A single turn carries every row of the set below to another of its rows. Some are shown first; where does it send the rows asked next?
q_388: [  0  12 -18  -3 -13  17   1  13   8   6 -23   5  -5  -4  -7   5 -19 -17
  12 -10  10  12   4   5 -14   2 -10  -7   7  -9  -7 -15 -26   3  18  -9
  -7 -14 -29  -5  18   9  -2  -5 -47  -6   8  -2 -23  20  -8   7  21   7
 -10  -4  11   5  -5  11 -10  -4  20 -32  10   1   0 -12  -9  15   2  22
 -19 -24 -23   4 -17]
q_217: [-17  19 -23  15  -5   7  -4  33  29  15  -7 -17  -7  13  14  -2  -1 -17
   2  11   4   4  33   1 -10  -8 -14  19  19  -9 -14  -4 -10  14 -19 -15
 -20 -19 -11  -3  29 -10   5 -10 -38  -7  20   9  -5   0  -8  36  32 -26
   0  -5   8   2  11   1 -18   3  16 -13  -2 -27   2   9   2  14   9   4
   0 -28 -33 -12 -14]
q_739: [  2  19 -19  -7  -7  18   5   9   9   2 -18   2   0  -6 -11  -2 -27 -19
  14  -8   0   1   6   4 -20  -1  -5   0   6  -9 -10  -2 -18   2  25  -6
 -12 -14 -26  -3  16   6 -10   0 -49   1  -2  -7 -10  17  -9   9  23   3
  -5  -6   6   5   6  15  -2  -3  14 -24  14  -2  -6  -6 -17  20   8  12
 -12 -20 -25   4 -15]
q_676: [-21  23  -7  10  -2  -6  -1  16  18   2 -21  -1   6   0   9  24  -7 -14
  11   3   9  17   2  -4   5  12  13  12  20 -25   0   1   5  13 -15 -23
   3 -19 -18 -16  40   4 -11  -4 -32  -4  22  15  -4   8   5  33  42 -11
 -16   0 -13  10   4 -22   5  10   5  -9  14 -10  -2  18   8  21   9   4
   4  -8 -34 -19  -6]
q_854: [-12  24 -21   9 -11  -8  -6  20  18  -9  10  -7   1 -13  19   1   9 -17
  37   3   9 -10  -1   9  -7 -23  -3  17  26  -6  -6  12   6  14 -14  -2
  -7 -24 -26 -25  28  -1  -3   3 -11   8  20  -1   2  18   3  16  23  10
  -3   2 -16  -8  22  -8 -18  -9  15   2  -5  -6  10  -4   7  26  -6  22
 -12 -39 -17 -11 -15]
q_73: [-16  21 -17  12   2  12   8  24   2 -12  -9  -2  11   0  -8  18  -7 -12
  44  -3  15   4  -1  10 -15   8   3  10   8 -16  20 -13 -20   6 -11 -19
   2  -9 -14 -13   7  -3  -4   1 -28 -14   7   5  -4  13  14  15  10 -11
 -23   7   1   6 -11 -12  -6   4  16 -13   8   7   6   4  -5 -13  -4  18
 -19 -39 -19 -13  -1]
q_5: [-17  29 -13  13   7   4   8  23   2 -20  -6  -6  11  -5  -7  14 -10 -15
  40  -7  12   0  -2  13 -15   5   9   7   4  -9  13  -9 -19   5  -1 -14
   2  -9 -13 -13  12  -1  -3   5 -32  -9   8  -7  -1   5  16  28   9  -7
 -29   7  -1  -1 -13  -4  -5   7  11  -8   4  13  -2  -3 -11 -15  -4  17
  -9 -33 -17 -14   4]
q_348: [  3   9 -16  -5   8  23  -2  14  19  -1 -24   3  -5  -7  -5   7 -28 -14
  12  -4   0   4   7   1 -18   4  -6  -5   4  -8  -6  -6 -15  10  22  -7
  -9 -16 -38 -14  24  10 -15   2 -47  -4  12   0 -12  16 -10   4  19  -1
 -13  -2   2  -5  -6  10  -7  -1  19 -34  10  -6   1  -3  -9  19   5  24
 -11 -21 -29   4 -12]
q_163: [  9  33 -28   8  -6  -6  -1  17  20  -4 -15 -10  -2  -6   8   2   6 -12
  27   2  12  -5  -5   8   1 -28  -6  14  19  -2 -11   8   1  11  -9  -2
 -20 -19 -25 -16  38   9   7   3 -15  -1  21   3   3  30  17  13  24   4
  -4 -14  -8  -1   9  -7 -29   0  16  -1  11  -5   0  -5  -5  22 -11  30
  -9 -29 -27 -18 -19]
q_154: [-29  19  -2   6 -17   7  -6   7   2  12   5 -13 -10 -11   5  -2   2  -5
  10   7   9  -5  18  -9 -20 -11  -7  11  14   6   3  -4 -17  25 -13   5
   6 -17 -41   2  11   0  -5  12 -49  -9  24  -3 -12  -8  -2  37  16   7
 -17  11   7  -7   6   4  -1  -2  11 -11 -19  -5  -8   6   9  26  10  18
 -11 -22  -7  -2 -12]
q_288: [-12  14 -23   5 -15   2   6  32  17  12   1 -21  -7  20  10  -7   2 -21
   7   8   5  -2  24   3 -11  -4 -16  18  16 -11 -15   3 -10   7 -22  -8
 -12 -22  -9   9  21 -21   9  -2 -40 -11   5  11   7   7 -12  37  34 -18
  -4   0   5   4  11  -2 -18   4  10 -11   5 -24   1   1  -1  10  13   2
  -3 -28 -30 -17 -10]
q_238: [  0  36 -25  -2  -3 -10 -13  18  19 -18   8   1   3  -4  16   3   5 -18
  25  -7   4 -13  -7   7 -20 -25  -7   9  15   2 -12  -2  -9  17 -10   7
 -15 -23 -26 -15  17   6   6   1 -10  -3  13   4   5  20   6  21  19   1
   0 -11   0  -2   6  -3 -21 -13  26 -10   6  12   2   1   2  20  -7  26
   0 -41 -25 -11 -18]
q_470: [-19  30  -5  13 -12 -11   3   7  12  11 -29  -2  10  -1   4  13  -6 -14
   7  -5  15  17  -4   0  17   9  11   9  17 -17   0   2  -1   6 -11 -14
  10 -14 -20 -10  40   4  -9  -2 -37  -8  24   5  -5  10   2  39  32  -2
 -20  -1 -22   6  -4 -12  -2   3   3  -1  12   0  -3   2   1  15   1  10
  -3 -14 -33 -25  -6]
q_53: [-15  18 -16  11  19  10   4  26  15 -22 -12  -5  11  -1  -2  20 -17 -12
  41  -3   7  -2   0  14 -15  11   6   9   0 -13  14  -6 -13   4  -8 -24
  -6 -16 -11 -21  16  -1 -12   0 -27  -4   2   5   1  11  11  15  16 -20
 -24   5  -3  -1  -8 -11  -2   8  19 -16   9   1   6   6  -6  -9   3  16
  -6 -31 -23 -14  -1]
q_774: [-13  25  -6   5 -13  -8   7  10  10   8 -18  -1   5  -3   8  16  -8 -19
  17  -4   9  13  -5 -10  14  10  11   9  20 -23  -5  -2   7  11 -12 -13
   3 -20  -7  -7  37  -1 -14  -6 -36  -4  12   9   5  10  -9  31  40   1
 -15   7 -19   8   8 -20   0  10   4  -8  17  -6  -8  16   5  21   2  -4
  -1 -19 -27 -13  -6]
q_936: [-35  16  -9   5 -20   4  -7  15   4  13   5  -8  -7  -5   8   2   2  -2
  18  12  12   1  12  -8 -17 -10  -7  12  13   6   7 -18 -19  26 -14  -3
  10 -19 -39   3   3  -1  -6   5 -43  -7  28  -4 -17  -3   1  21  13   7
 -11  10  12   1  11   4  -2  -5  21 -15  -8  -6  -6  17  12  27  15  14
 -17 -16  -7   2 -15]
q_732: [-11  28 -15  12  10  12  14  25   4 -12 -12   1  11   1  -8   7 -11 -13
  46  -6  14  -5   1   9 -13   8   6  12   4 -16  16  -6 -15   7  -5 -13
  -4 -17  -8  -9  12   2 -12   8 -31  -1  -6  -1   6  13  20  14  15  -9
 -21   5  -5   4  -3 -11  -2  12  18 -11  12  -3  -5   8  -6  -9   0  12
 -12 -33 -21 -25   4]
q_933: [  4  27 -19  -3 -11 -12 -12  19  16 -11   6   4 -11  -6  20   4   6 -19
  17   3  11  -7  -6   7 -14 -11  -9   8  17 -10 -20  14 -10  11 -10   9
  -7 -26 -37  -9  36   9   3   9 -21  -4  16   7  -1  19   2  18  32  16
  -1  -8  -3  -5  13 -14 -22  -9  16 -10  -1  -8   2 -14   4  32  -1  37
   2 -25 -19  -9 -14]
q_751: [-22  16 -25  14 -16   3   2  28  23  14  -7 -18 -10  18  12   0   6 -20
  10   5  13  11  26   4 -10  -2 -25  13  15 -12 -13 -11 -14  13 -27 -20
 -11 -15  -6   4  20 -21   8  -6 -34 -16  18  13 -10   4  -4  36  26 -13
  -2  -5   9   9  10   0 -25   2  10  -9   7 -17   1  -3   1   6   5   6
  -6 -28 -27 -12 -14]
q_233: [-16  20 -22  20 -15  -5   3  27  16  13  -6 -24  -8  11   9  -5   6 -24
   8   3   7   6  30   2  -8  -9 -15  13  19  -7 -11  -4  -9  11 -21 -15
 -12 -15  -5  -3  30 -22   9  -7 -36 -13  17   1  -6   3  -3  46  26 -17
 -10  -1  -2   0   9   4 -23   3   2  -9  -8 -12   1  -8   2   4   2   4
  -9 -31 -27 -24 -14]
q_819: [-22  21 -10  10 -18  -5   2   8  14  12 -20  -3   9   1   4  23  -7 -16
  12  -3  15  25  -4  -7  14   8   6  12  17 -25   1  -3  -1   9 -17 -18
  16 -11 -19 -13  34  -2 -12  -1 -34  -8  21  15 -12  12  -2  28  39   0
 -13   0 -15  15  -1 -22  -6   2   5  -7  21   0  -2   8   4  18   0   5
  -6 -15 -28 -13  -4]
q_101: [-22  18  -7   0 -12   7   0  10  -1  11   7  -9  -4  -9   9  -1  -1  -4
  15   9   1 -10  12 -16 -20 -18  -4   4   7   6   9  -9 -14  28 -16   5
   1 -24 -30   5   3   1  -8  18 -44   0  12  -3  -8  -4   1  22  24   2
 -12  12  12   0  12   6   8   1  18 -19  -2  -9 -12  21   8  31  19   9
 -10 -19  -9  -1 -17]
q_915: [ -1  35 -25  -1  -6 -12  -2  17  13 -17   6  -4   9 -10  14   9   4 -17
  18 -10   8  -7  -9  15   1 -23   8  22  24   2 -11   5   0  15  -4   2
  -1 -20 -41 -19  23  15   4  11 -14   9  15  -7  -5  30  10  14  19   6
 -13  -4  -2   6  13  -6 -18  -6  15   1   7   7   4   3  -1  22   4  27
   3 -15 -19  -5  -7]
q_680: [  1  16 -16  -2  -5  13  -1   5  14   4 -19   4  -6  -3  -4  -2 -17 -26
   7 -11   1   7  10   5 -16  -1 -12 -14   4  -3 -10 -12 -25   4  20  -3
  -6 -11 -32  -5  18   3 -10   2 -48  -5   9  -7 -17  11  -7  20  15   5
 -13  -7   1  -8  -8  17 -11  -5  20 -28   3   5  -6 -18 -10  15   1  22
 -10 -25 -26  -3 -13]
q_385: [-23   7  -9   7  -3  17  -3  23   8   8   7 -11 -10  -8   8   3  -2  -4
  17  12   1  -7  22 -13 -19 -12  -5  16  14   9   6  -9 -14  31  -9   1
  -2 -21 -40  -8   9   6 -10  10 -45  -1  20  -4 -14  -3   2  24  17  -4
 -11  13  13  -6   9   4   0   4  23 -20 -14 -15  -3  16  12  26  14  11
  -9 -15 -13   8 -12]

q_163 turns into q_854
q_774 turns into q_288
q_680 turns into q_5
Where do these go?
q_936 turns into q_388
q_348 turns into q_53

